Each row is where one point has got to under a steady rotation. How many steps took it there?
The counts run from 0 to 174.
[153 140 111  90 128 115 104 136 129 139 150  98 102 138 151 142 146 147
 142 115 155 163 132 136 146 114 169 166 145  82 115 128  73 115 110 122
 113  70 131 165 152 103 105  99 123 136 105  97 153 146 118 123 139 125
  95  98 148 118 145  69 146 159  76  59  67 134 119 163  84 115  82 113
 115 125 118 138 118 104 143 116 119 165 154  85  85 128 137 107 121] : 7
[150 175 117 112 126 106 122 174 136 135 138  87 122 170 129 138 155 114
 152 100 148 140  95 129 107  60 139 140 151 112 146 121 108 124 103 120
 120  92  89 171 132  81 151 124 110 110 103 150 122 124 116  86  97 144
  88 119 102 119 166  77 151 142 116  82  82 141 153 143 110 132  72 113
  90 141 108 119 127 134  86 151 118 129 139  87  94 160  85 133 124] : 71
[149 164 107 132 142 119 137 146 148 142 121  75 106 117 161 131 165 185
 148 110 102 148 118 143  82  61 127 115 121  83 121 134  77 125 100 126
  99  84  78 152 148  94 130 132 105 125 117 130 118 132 126  80 111 137
 119  97 110  99 145 109 140 149 129 104 110 150 123 123  84 106  76 134
 107 156 109 134 117 122  66 169 139 101 157  93  83 102 106 134 124] : 67
[167 145 148  83 137  95  95 173 135 109 165  92 104 137 163 139 172 158
 142 106 115 155 124 163  93  97 149 122 120 104 110 138  73 162  94 130
 158  67 107 155 127 123  80  97 110 150 130 156 121  98 141  92 120 122
  90  89 107 105 143 115 127 126  63  77  96 143 105 149 108 130  97 116
 130  92 113 135 126 153 115 138 102 133 166 133 121 128 121 145 129] : 116
[163 175 141 115 123 116  87 167 141 124 169  86 108 138 147 147 157 167
 139 139 103 132 115 148  92  88 160 106 109  92 114 103  95 135  83 126
 122  72  90 142 141 103 100  62  98 127 122 165 161 116 130 102 120 126
 102  92 112 146 153 125 140 117  92 125 102 171  91 140 119 117  80 117
 109 104 109 135 107 177  93 133 107 121 148  90 103 120 106 154 118] : 31
[138 150 104 140 129 139 124 148 136 123 150  93 108 136 128 145 155 117
 156  91 163 149 101 128 125  89 144 141 167  70  96 102 108 116  89  99
 102 121 125 188 147 114 127 111 127 160 108 138 156 140 135  92  83 147
 106 111 127 142 123  87 140 151 102  92  77 165 174 163 108  93  83 106
 111 138  85 132 138 109  93 147 146 142 160  85  89 141  75 116 115] : 42
[163 149 156  90 130  99  85 178 139 105 173  94  99 139 153 141 165 155
 136 109 124 143 120 154  89  98 158 122 120 108 105 136  85 155  87 132
 164  80 102 144 131 122  80  93 112 146 124 171 136  93 126  82 114 122
  94  94 102 125 147 119 132 130  63  95  93 151 111 154 126 122  95 115
 129  80 106 136 137 160 110 148  95 142 165 131 120 118 106 149 124] : 115
[151 134 129 142 137 121 103 163 156 114 174 103  97 136 146 143 132 140
 153 119 142 145 122 150  85  86 161 123 121  83  96 123 113 134  77 117
 122 110 125 176 123 110  90 106 117 141 125 173 141 104 120  73  84 131
  95  97  93 168 127 135 124 143  80 133 102 173 131 144 125 109 112 110
 107 106  94 131 148 151  78 146 101 114 176 121 130 115  66 150 115] : 112
[145 156 119 127 111  79 138 160 118 114 166  77 132 167 132 133 170 118
 158  95 130 170  95 124  98  59 133 131 141 108 128 120 103 132 109 119
 143  92 104 176 139 119 150 132 111 117 106 166 123  99 130 114 107 129
 106  97 105 120 142 113 143 146  97  85  77 136 159 132 113 128  87 117
  93 126  98 115 137 159  91 128 115 120 126  88  81 179  68 118 136] : 154
[138 140  91 112 123 118 111 136 166 151 154  87 114 151 143 146 134 114
 145 128 138 161 137 126 112  77 161 179 135  94 162 147  89 137 121 137
  88  76 127 161 145  93 135 121 123 102  91 103 119 136  92 100 108 150
  76  96 113 109 142  73 123 170 111  56 113 124 116 122  77 138 108 131
 114 126  79 130 114 108  94 163  91 119 169  90 132 138 110 128 109] : 105
[153 145 109 108 123 118 107 142 159 154 158  83 113 160 137 139 145 109
 141 132 137 163 121 128 118  70 155 170 136 107 163 155  84 134 113 140
  94  72 109 168 152  84 138 121 116 103 100  96 119 120  95  90 111 141
  78  91 102 105 156  71 139 164  99  66 124 129 116 133  85 136 107 140
 118 124  95 125 109 112 105 148  88 122 164  82 114 149 127 141 108] : 104
[148 135 116 135 135  98 145 153 140 106 148  83 107 106 172 141 177 188
 153  86  99 157 113 143  76  62 126 121 126  92 107 142  84 152 109 128
 132  89 102 150 140 127 121 145 112 132 115 149 113 107 135  84 105 129
 132 100 101  86 122 121 106 145 108  77  99 147 129 113  85 115  74 128
 118 122  96 128 140 123  77 165 136  94 162 120 104 111  89 124 126] : 150
[185 167 124 109 126 138 101 163 142 143 143  65 105 160 124 136 184 135
 130 129 116 138  91 147 114  68 138 148 137 111 148 140 103 141  96 142
 108  95  60 160 152  96 154 102 115 130 120 118 136 118 117  76 111 140
  97  90 111 107 152  86 170 134 110 114 121 151 116 138 113 110  94 135
 133 129 111 128 109 141 103 151 116 113 159  72  84 167 145 135  99] : 101
[184 142 140 143 146 128 113 139 131 136 176  67 118 146 109 129 169 117
 147 142 124 163 107 118 133 108 137 116 135 102 110 126  98 125  88 139
 116 100  90 174 151 123 119  79  94 144 111 143 147 120 135 127 116 142
 103  85 131 173 162 117 158 153  93 103 106 165 144 161 127  73 105 134
 116 112  96 144 131 157 110 121 127 149 136  58  66 161 117 132 119] : 128
[188 120 150 142 156 131 105 164 145 110 160  71 102 145 137 138 191 142
 145 102 116 154  79 156 107  79 132 140 138 106 108 157 116 160 100 128
 132 125  84 174 150 132 130 128 134 152 122 139 130 117 115  70  98 142
 116  90 116 121 141  99 124 141  93 116 109 178 138 147 124  85 109 141
 153 108 104 141 143 130  87 167 124 119 175  96  82 139 131 126 105] : 16
[152 134 115 123 140  89 144 146 145 122 144  81 103 109 177 132 171 188
 147  92  96 159 123 140  74  67 138 122 113  99 111 154  77 155 121 128
 133  78 109 147 141 125 116 149 105 132 113 158 107 117 124  84 111 135
 119 108 109  95 133 113 104 149 105  69 102 142 124 128  89 113  83 135
 107 106  94 139 136 125  78 163 126 107 161 126 110  98  98 143 129] : 149
[176 128 112 135 151  96 142 118 141 118 162  79 101 139 147 141 141 133
 131 116 113 201 146 121 102 105 143 159 130 106 117 163  87 153  99 148
 129  80  89 161 154 124 107 154 111 120 116 113 118  96 108  88 139 124
 115  56 101 108 123 134 132 173  93  80  86 131 139 117 115 100 122 153
 131 136 106 161 171 112 116 154 102 114 185 104  94 130 121  83 136] : 52
[161 127 141 133 130 102 101 147 135 117 186  97 124 165 166 147 154 127
 164 150 114 165 104 156 136  83 171 132 131  94 132 110  89 122 117 114
 115  91 129 170 160 112 111 110 128 105 112 142 169 111 119 123 122 112
  99  85 134 180 129 109 114 160  70 130  90 175  90 145 113 108 102 117
 108 124 113 128 119 156 109 102  96 109 157  68  75 144 125 109 129] : 59
[182 156  99 116 145 129 123 118 153 146 141  80  97 132 133 154 138 143
 128 129 102 172 151 123 118 104 139 163 129  96 138 156  83 142 100 153
 103  68  72 141 152 102 116 124 101 122 117  86 137 125 107  82 141 131
 108  62 112  92 144 106 154 154 117  80  95 130 114 123  97 111 110 149
 132 141 107 164 122 101 112 160 109 130 185  79  87 118 144  99 117] : 134
[154 120 127 104 128 111  88 147 134 128 150  96 102 149 147 138 155 134
 132 108 159 164 106 135 144  96 193 186 138  99 134 140  88 128 114 126
 108  79 125 174 140 104 121 111 133 121  99 113 159 146  98 107 134 136
  81  97 127 141 158  77 142 166  70  93  64 139 121 160  93 110  84 121
 116 113 125 132 123 121 143 111  93 154 158  97 107 136 137 111 102] : 172
[175 149 129 159 129 132 118 140 123 126 178  70 113 146 119 139 177 123
 148 125 134 160  97 111 136 103 142 114 146  91 100 113 104 118  94 120
 113 112  88 175 159 137 124  84 100 149 114 148 169 122 140 129 113 131
 112  84 137 171 145 122 156 142  95 110 102 168 154 164 121  72  96 134
 112 116  92 144 130 152 107 120 139 147 137  54  69 163 102 121 120] : 127
[175 142 139 121 151 100 116 155 130  95 171  91 109 147 141 160 153 137
 145  97 112 179 119 149  97 111 137 137 138  94  97 119  99 151  74 129
 159  82  94 161 133 116  91 128 111 148 131 147 134  92 143  67 117 117
 119  73  94 111 130 131 141 148  73 108  65 147 142 126 144 121 101 121
 129 129 121 145 168 135 106 148 113 121 182 124  89 135 107  93 143] : 84
[158 118 131 112 119  93 114 133 119 119 175  92 125 139 173 142 161 151
 144 116 123 182 120 135 141 108 174 161 128  94 122 134  72 133 131 129
 121  65 129 156 151 130 109 104 122 111  97 125 159 139 122 153 153 117
 103  86 139 138 139 107 119 160  70  70  61 141 112 144  87 116  80 125
 112 105 116 140 126 136 139 102 114 144 140  86  86 141 144  95 132] : 90
[158 106 120 150 138 105 131 106 132 125 168  87 116 112 179 135 164 161
 161 130 108 181 121 135 143 101 157 142 130  74 102 128  66 115 129 123
  92  83 135 163 169 133 111 113 120 128 103 121 155 149 129 146 136 125
 123  92 151 149 127 113 109 166  86  80  82 157 113 138  84  90  89 126
 108 121 101 141 121 115 107 110 135 128 139  76  75 129 122 106 123] : 92
[157 112 125 126 134  99 121 118 125 122 172  85 124 125 176 144 165 156
 150 127 117 185 121 138 146 110 166 150 128  82 112 132  67 127 135 129
 110  72 138 168 161 139 114 114 119 119 103 121 159 142 126 157 146 115
 111  93 150 140 128  98 109 169  77  65  73 144 109 144  83 104  79 125
 106 114 108 142 118 122 131 108 123 135 141  82  75 128 130  92 132] : 91
[177 125 146 123 153 125  95 154 143 132 185  76 105 142 109 132 165 111
 135 117 152 160 114 120 125 118 151 135 141 107  97 148 100 152  93 138
 140 111 111 186 131 137 102  87 109 164 109 137 132 126 117  99 104 144
  84  96 119 152 164  98 135 152  74  79 115 164 151 175 126  83 118 131
 126  80  81 150 137 135 111 147 110 175 163  91  99 146 118 148 118] : 46
[161 108 125 156 139 100 117 137 137 105 171  94 126 154 149 167 134 122
 147 102 113 188 111 133 108  86 163 174 137  90 129 124 116 140 103 130
 112  82 117 153 150 125 128 147 129  99  95 139 162 123 105  98 122 128
 120  77  94 130 121 136 118 151  83 121  51 145 137 105 122 126  95 130
 115 150 111 139 147 132 101 149 105  92 169  95  93 146 104  76 127] : 55
[142 147 104 113 116  82 139 132 115 116 153  77 109 109 157 120 175 165
 127  78 131 193 129 125 103  87 162 152 125  85 118 135  70 120 105 131
 129  70 126 149 146 136 115 126 119 124 112 135 135 124 141 124 124 128
 115  80 116 101 121 132 144 160  91  51  70 114 134 124  65 127  76 122
 108 123 112 131 150 121 130 121 118 128 138 123 114 137  94  99 121] : 120
[144 161 102  98  97 139 102 159 152 142 169  84 105 155 133 140 149 110
 141 120 164 139 128 124 133  82 150 160 149  79 128 120  92 121 113 115
 103 107 126 171 149 119 116  80 120 142 104 121 154 117 123 107  87 142
  83 107 121 130 119  80 133 133  90  58 109 146 132 157  85 114 108 122
 129  75  63 131 119 126 100 137 113 152 159  83 122 164  99 136 102] : 75
[166 129 130 147 124 103 106 152 133 100 177  95 124 169 172 176 140 127
 154 118 117 166 104 142 129  81 172 152 134  98 128 108 113 132 112 108
 121  94 113 151 157 118 128 128 125  98  99 151 178 108 109 112 133 116
 111  83 114 154 121 121 124 138  88 138  46 161 115 133 126 115  80 120
 119 127 114 134 129 149 112 121  96 105 159  78  83 152 113  76 136] : 57
[163 104 122 156 146  94 134 131 143 106 164  91 121 151 147 150 134 118
 147 103 108 199 117 136  98  86 152 169 136  93 122 132 108 147  95 134
 118  69 112 162 141 120 125 153 119 101 101 129 136 118 107  96 121 130
 122  65  98 121 124 135 112 164  86 102  63 146 144  99 117 131 105 137
 118 151 106 140 164 117 109 158 102  95 173 112  95 139 101  74 134] : 54
[155 176 103 130 131 117 137 149 146 144 122  73 107 118 147 135 169 177
 150 102 118 145 108 137  83  54 133 124 130  82 128 127  96 123  89 127
 105  91  75 154 147  86 140 129 108 128 118 135 127 131 124  73 103 141
 121  99 108 102 142 109 144 146 133 106 104 144 133 122  91 110  76 127
 105 163 111 123 125 119  77 166 136  94 154  98  88 119  88 130 105] : 68
[158 132 138 132 124  99 101 152 131 109 178  97 123 173 169 163 144 125
 166 135 116 167 107 152 142  86 174 140 137  98 137 113  96 128 128 110
 123  93 117 161 159 115 116 119 130 103 101 143 172  94 113 118 128 111
  98  85 127 168 122 111 122 141  73 130  59 169 107 145 122 107  91 118
 112 125 113 128 122 159 107 109 105 106 158  72  72 152 113  93 137] : 58
[187 116 149 146 167 133 112 160 146 115 160  82  99 136 140 146 180 144
 154 106 120 154  90 140 111  90 137 125 136 104  96 150 113 163 101 122
 136 125  86 179 144 127 123 124 122 156 117 148 132 129 110  74 101 142
 113 104 114 132 153 105 113 151  98 117  99 180 150 154 137  68 100 134
 136 108  95 145 146 133  81 175 131 134 183  93  70 117 125 126 118] : 15
[161 164 112 118 116 120 127 124 145 145 188  76 112 130 129 135 136 130
 142 153 118 169 161 107 132 123 134 118 121  83 110 121  69 117 105 132
 107  82 111 159 168 131  96  76  82 145 116 118 143 107 140 135 124 119
  98  74 142 148 130 124 145 146  98  60 125 142 113 149 100  99 121 129
 114  90  68 158 113 143  99 121 119 155 153  64  96 150  96 132 130] : 160
